One turn sends every row of this set to another row. A few are shown first. Where does it send the rows asked after them?
Z142: [  2.5 -21.9 -15.4  12.7 -16.6  -5.1  -8.4  -7.3  20.4  -6.3  23.7   4.0
 -12.9   1.4  -3.9 -15.2 -21.9 -24.7   0.0  23.1 -38.5  -5.4  13.6  -6.2
 -15.2  -6.9  -2.9 -11.3 -15.2 -15.2  22.3 -21.6]
Z378: [ -9.7  16.6  -7.7  27.6  -2.0   3.0 -15.9 -22.6  -3.3  -4.2  -4.8   8.2
  24.3   1.0 -10.7 -38.1 -17.7  -6.7 -24.5 -24.4   5.0  13.0   3.5 -35.7
 -16.1 -24.9 -28.0  -7.0 -23.3  -9.3  10.4 -12.0]
Z151: [ 16.6  24.8 -22.3  19.3 -30.7  -3.1  -3.8 -34.8  -9.5   4.0  -2.0  -5.0
 -22.0 -16.3   7.3  14.4   3.7 -17.3 -13.9   3.3  -5.4   7.8  -6.2 -28.0
  -1.6 -31.8   0.5  -8.8  -7.3 -21.9  -8.1   4.2]
Z706: [  2.8 -17.0  27.9  17.9 -19.6  -3.5  -1.5  -1.9 -27.2 -20.4  19.9  10.5
 -13.2  -6.9 -25.1   2.9 -33.8  -8.7   1.3  -0.5 -19.9  -3.2 -19.6   9.1
  16.3  -3.3   0.8  29.8  20.3 -19.2 -15.2   3.8]
Z79: [-12.4 -16.6 -13.7  -1.5 -12.9   2.4   6.1 -14.7  15.3   0.1  21.2  -1.8
   2.6 -14.3  -8.0   1.2 -23.9 -23.3  -2.1  30.8 -32.6 -14.9  13.6  -7.3
 -12.5 -27.4  -5.6  -9.6   6.7   9.3  17.3 -17.6]
Z451: [ -9.2 -16.1  13.3  18.6 -23.6 -13.4  -4.8  18.8 -33.7 -16.2  15.5  -2.0
   6.1   1.3 -29.1 -26.0  -6.6  13.4   4.9  -5.3   5.8  -0.9 -13.1  12.8
 -15.9 -11.8 -28.5  39.5  13.3  -0.3  -5.5 -16.6]
Z763: [-12.9   2.9  28.4  18.0 -23.7  -8.5  -4.5  -6.8 -31.7 -26.0  11.8  11.4
 -15.1 -24.1 -28.2  -0.6 -26.4 -19.5  -8.4 -18.2   8.2  -3.7  -2.0  11.8
  -4.2  -0.7   9.2  19.1   5.3  -0.7 -27.6  -5.3]
Z867: [ -7.0 -12.1   6.1  45.2 -22.0   6.4  15.1   1.0 -45.1 -13.0  -7.2  25.1
   9.1   9.3 -31.8  -1.2  -7.7 -12.0 -11.4 -12.1  -6.6 -15.6   2.9  17.7
  -1.4  -5.9   1.5  20.3 -13.9 -25.7  -1.2 -26.5]
Z219: [ -8.7 -22.2   8.6  14.4 -10.4  19.8  16.8   0.6 -19.5 -12.0   7.1  16.7
  -5.0   7.4 -25.6 -13.3  -7.1  -4.9  -8.7   4.6 -23.4  -2.1 -17.5  33.5
  -1.8 -17.3 -15.1  30.2  10.5 -34.2   8.4  -1.4]
Z402: [-10.0 -20.9   8.7  21.1 -17.6  13.2  19.4  -6.8 -31.1 -14.4   2.7  16.2
  -0.6  12.1 -23.1  -6.3  -6.2  -3.2  -9.9  -5.5 -31.0  -3.5 -20.0  30.5
  -1.9 -17.9 -11.2  29.0   9.0 -35.4   9.0  -9.7]
Z930: [ -5.3 -20.8  11.8  19.4 -16.6  -4.3  -3.9  18.7 -20.5 -16.0  16.1   0.3
  -2.5   4.5 -26.4 -34.7 -10.0   6.4   4.0   1.4   6.1   1.7 -13.5  18.0
 -14.9 -10.1 -32.0  40.4  13.3  -3.8  -2.5 -13.5]
Z368: [ -9.9 -12.4 -28.0  12.3 -53.8 -26.6   8.4  -9.9 -17.0 -32.6   1.6  -4.6
  20.3  -8.1 -13.1   5.4  -2.5  -1.1   3.5 -24.9 -21.0   0.3 -17.2 -28.3
 -26.6  -9.5   4.8 -10.6  -2.7   7.7 -17.2  -5.6]
Z316: [-30.3 -20.3  10.2  11.6 -15.0  11.6  27.5  -3.3 -24.4 -29.6  17.4  -8.6
  -1.9   0.1 -21.8  -3.3  -0.3   4.2   3.9  -8.7  -6.2   8.1  -2.2  18.4
 -15.8 -12.5 -23.7  20.9  30.0  -8.4  -8.2   7.1]
Z743: [ -7.1 -14.9  13.4  32.5 -13.4  -9.8  22.3  13.8 -22.7 -25.9   2.1   9.4
   4.8  13.5 -20.7  -6.2   3.8  -9.8   4.3 -34.6   9.2   0.1  26.2  20.1
   0.5  11.7  -3.9  14.8 -13.6 -20.2  -6.1  -9.5]
Z668: [ 18.3  18.5 -35.9  35.4 -41.2 -22.1  -8.8  -4.2  -7.7   9.4   6.6  12.2
  -4.4   2.5  -4.6  -7.0  -5.3  -6.3  -5.3   7.7  16.7  -1.2   3.6 -38.6
  -4.0 -20.9  -1.9   9.5 -21.3  13.8   1.3   1.0]
Z702: [-21.3 -26.6  11.7  13.6  -4.9  16.1  23.4   0.9 -18.8 -23.8  13.5 -11.8
  -3.1  -5.2 -22.1  -7.3  -3.6   3.5   6.3   0.5  -2.4   1.9  -5.0  17.9
 -12.0 -11.3 -30.0  22.5  33.3 -13.0  -5.3   2.7]
Z690: [ 11.3   6.6 -27.2  27.7  -8.1 -11.6 -22.2 -32.0  13.0  -7.8   5.4   4.6
  18.7 -22.0 -17.6  -7.1 -11.6  -5.3   0.7  -0.2  -1.7 -22.3  11.5 -26.1
  31.2 -37.7  -5.3  -2.3  -3.1 -16.3   6.8  23.7]
Z898: [-29.7  -5.9  19.5  19.3 -11.6   1.9  30.1 -11.3 -21.8 -29.7  19.7   7.6
  -7.8  -0.2 -18.2   7.8  -1.2 -20.7  -8.0 -28.1   6.2   4.6  17.8  20.9
   0.7 -12.2  -4.9  11.7   7.2  -4.1 -24.5   0.2]
Z9: [  4.6  13.4   2.5  32.9   6.8 -11.8 -24.0 -16.4  -5.2  -1.2  11.3  11.2
  20.5 -14.4 -20.8 -13.7 -27.1 -19.7 -18.3 -16.3   0.1   2.1  11.8 -49.1
  14.5 -35.3 -19.7  -9.5  -6.4 -17.0  -3.5 -10.0]
Z940: [  6.1 -24.5  27.8  21.6  -8.6   5.3  -0.4   0.1 -19.0 -15.4  19.7   9.6
 -15.9  -1.5 -19.5  -5.2 -30.9  -8.8   2.1   6.3 -14.9  -5.0 -21.6   9.6
  15.2  -4.6 -10.2  31.4  19.5 -19.7 -13.2  -0.5]
Z2: [ -2.6 -12.2 -17.2   5.0 -40.7 -30.4   2.1   2.2 -12.8 -16.0  16.2  25.0
  15.1   1.4  -9.3  20.7  11.3  -8.8   1.8 -28.3 -30.0  -2.6 -11.2 -27.3
  -6.2 -28.0  17.7  -8.4  -5.1   1.3 -23.5   1.7]
Z640: [ -1.0  13.7 -35.3  25.6 -25.0 -27.1  12.8 -23.9   7.4   0.6   1.6  -9.9
  -9.4 -19.0   3.5   1.2   4.8  -8.3  -3.0 -18.9  20.6  -1.0   9.3 -27.0
 -18.8 -21.5 -15.5  -4.3   2.9  17.4   9.5   2.9]
Z848: [  2.7  19.1 -12.8  20.8  -5.0  10.7 -10.2 -12.4   3.3  -9.7  -8.6  25.7
  19.6   6.4 -18.8 -24.7 -14.9 -28.7 -23.0 -18.0 -13.8  21.0  23.2 -24.9
   4.2 -37.5  -6.8 -11.5 -13.1 -28.2  11.8   5.4]
Z70: [  6.5   6.5 -34.7  34.1 -15.1  -5.5 -37.0 -19.2  16.4 -14.1   9.5  19.0
   2.4   0.7  -9.6 -30.4   1.5   0.2   3.6  -5.5   5.6  -5.0  15.7 -27.4
   2.5 -29.3  -5.2  -1.5 -15.7 -10.0   6.0  28.5]
Z957: [-10.8   5.9  17.3  21.2 -29.4   2.7  -5.7   7.0 -53.6 -13.8  -4.9   4.7
   9.5 -10.5 -33.8  -9.5  -4.5  -5.0  -8.9  -4.3  12.1  -5.5  -1.2  13.2
 -14.9 -18.9  -6.7  26.4  -1.6  -4.9 -22.1 -27.7]
Z377: [-16.3  12.3 -12.8  23.2   1.9   0.0  -7.8   0.1   6.5  -8.3  11.3  22.6
  24.7 -11.1 -29.3 -17.7 -16.2  -8.0 -13.5 -18.0   9.1  10.0  29.4 -43.4
  -6.2 -15.8  -8.4 -16.9 -14.0  -8.4  10.8  21.2]
Z653: [  2.6  19.6 -49.7  26.7 -39.6 -13.0  21.0 -24.4  -4.3  -2.4  -3.6 -13.3
   1.7  -9.2 -12.0  -4.1  11.6  -8.4 -17.6   4.0   1.9   3.8   5.8 -11.2
  -9.2 -24.3 -14.9  -4.3 -22.1 -24.1  19.9  -1.3]
Z642: [ 11.2   8.4 -27.6  30.6 -10.1   8.5 -24.6 -48.7  10.2 -10.0 -10.1   7.1
   6.5   4.2   6.3 -21.4  -0.6  -8.5  -5.1  -9.2 -10.1  -6.9   1.8 -17.8
  11.1 -46.4 -13.2  -1.3  -6.2 -17.3   4.4  11.7]
Z286: [  6.2  -7.3 -18.7   8.2 -51.1 -26.5   3.2  -7.8 -23.5 -25.1  11.0  -2.2
  21.1   2.7 -12.8  15.0   7.3 -10.7  -2.7 -14.2 -34.7   3.8 -15.4 -25.2
   3.7 -29.7   5.3  -7.9 -10.7 -20.0 -30.3 -12.4]
Z200: [ -7.0 -15.3 -26.0  18.8 -48.6 -42.3   6.9  -3.6 -12.3 -19.3  21.4  15.3
  23.1   8.0 -13.2   0.3   0.5  -1.5  -3.9 -28.0 -22.0  -7.7 -20.3 -25.8
  -9.9 -16.1   2.3   0.0 -21.9   7.9 -14.1 -13.3]
Z648: [ -9.1  14.0 -38.2  15.8 -19.2  11.7  -8.7 -36.3  11.6 -17.3  -0.5  -5.3
  23.2 -10.3 -13.4 -21.1   2.2   6.5  -3.6   4.6   4.6  -5.2  12.0 -17.1
   6.2 -33.6 -12.3  -4.4 -12.5  -9.9   8.5  34.3]
Z51: [  4.0 -30.5  15.9  17.2  -5.4  -4.1   5.9  30.1  -6.8 -13.2  11.4  20.3
  -3.9   2.7 -25.6 -12.7 -14.2   1.1  15.8  -8.5  -2.0  -6.0   1.6  15.6
   1.7   6.6  -7.0  30.7  17.5 -10.1   6.3  11.1]
Z852: [ 20.3  15.0 -23.5  17.9 -19.5 -26.2  13.2 -11.6   8.0  16.1   9.2  14.2
  -3.1  -4.8   2.9  18.6   6.1 -12.7  -7.5 -10.6   1.9  -6.7  10.7 -23.3
  24.1 -21.0   5.8  -2.2 -23.0 -12.9   8.9  13.6]
Z292: [  1.3   4.7 -24.8  29.4  -2.9 -11.6 -27.4 -35.8   9.3  -4.7   1.9  -8.4
  18.3 -16.0  -2.0 -23.4   4.6  14.1   2.3 -14.0  13.3 -18.8   1.7 -29.6
   1.6 -32.3 -26.5  -1.6 -10.5  -4.9   6.5   8.5]
Z446: [ -4.0  -6.7 -25.2  -2.4 -49.6 -31.1  12.8 -12.1  -8.8 -29.4  -1.5  -2.5
  19.7  -2.4  -8.6   2.6  12.8 -10.5  -5.5 -35.2 -32.7   6.6 -15.4  -5.9
 -15.0 -23.2   3.4  -9.4 -11.0 -14.7 -10.2  -9.3]
Z995: [  4.4 -27.4  16.1  20.2 -12.3 -14.7   3.8  29.7 -13.6 -18.4  12.8  22.3
  -4.5  11.9 -22.3 -10.4  -8.1   1.8  17.2 -22.1  -6.0  -0.1   5.5  14.0
   1.5   8.5  -2.8  30.0  12.9 -12.1   3.6   8.8]
Z774: [ -3.5  -9.7  -3.9 -21.0 -14.2  -2.4  -4.9  10.6  20.7   1.6  25.5 -10.3
   6.8   0.8   2.1 -14.5  -1.9  -5.7   7.8  24.4 -16.4   3.4  23.8  -7.2
 -14.4 -12.6  -9.2  -7.1 -17.9   4.4   9.7  -8.5]
Z781: [ -1.9 -17.1  -9.0   2.6 -13.3   8.4  -1.4  -6.5   5.4   6.8  15.5  -9.2
  10.7  14.5   8.7 -12.4  -6.8 -10.7   3.0  29.9 -25.6  -5.8  12.4 -13.3
 -16.9 -30.4 -21.1  -2.4  -8.0  11.4   8.2 -34.1]
Z104: [ 11.3 -16.3   2.5  -2.4 -10.0 -11.3 -24.0   2.5  10.4   4.0  15.9 -15.0
  -2.2 -18.8  -1.1  -7.9 -17.3  -7.5  10.2  23.9 -23.4 -11.3   8.9 -19.2
 -16.4  -2.3  -6.3 -11.4 -10.8  -9.6  11.4 -25.3]
Z552: [-10.4  18.9  -5.2  13.5  -1.4   9.8   5.0 -27.5  -1.1 -14.2  -7.7 -10.7
  34.9 -20.8 -21.7 -10.8 -27.9 -14.8 -18.0 -12.9   1.2  11.2  18.0 -37.4
   6.8 -25.1 -18.8 -17.1  -0.9 -14.2   3.6   8.3]

Z640 goes to Z852
Z219 goes to Z930
Now find these:
Z378 goes to Z9
Z867 goes to Z957
Z446 goes to Z200
Z451 goes to Z706
Z79 goes to Z774
Z642 goes to Z292

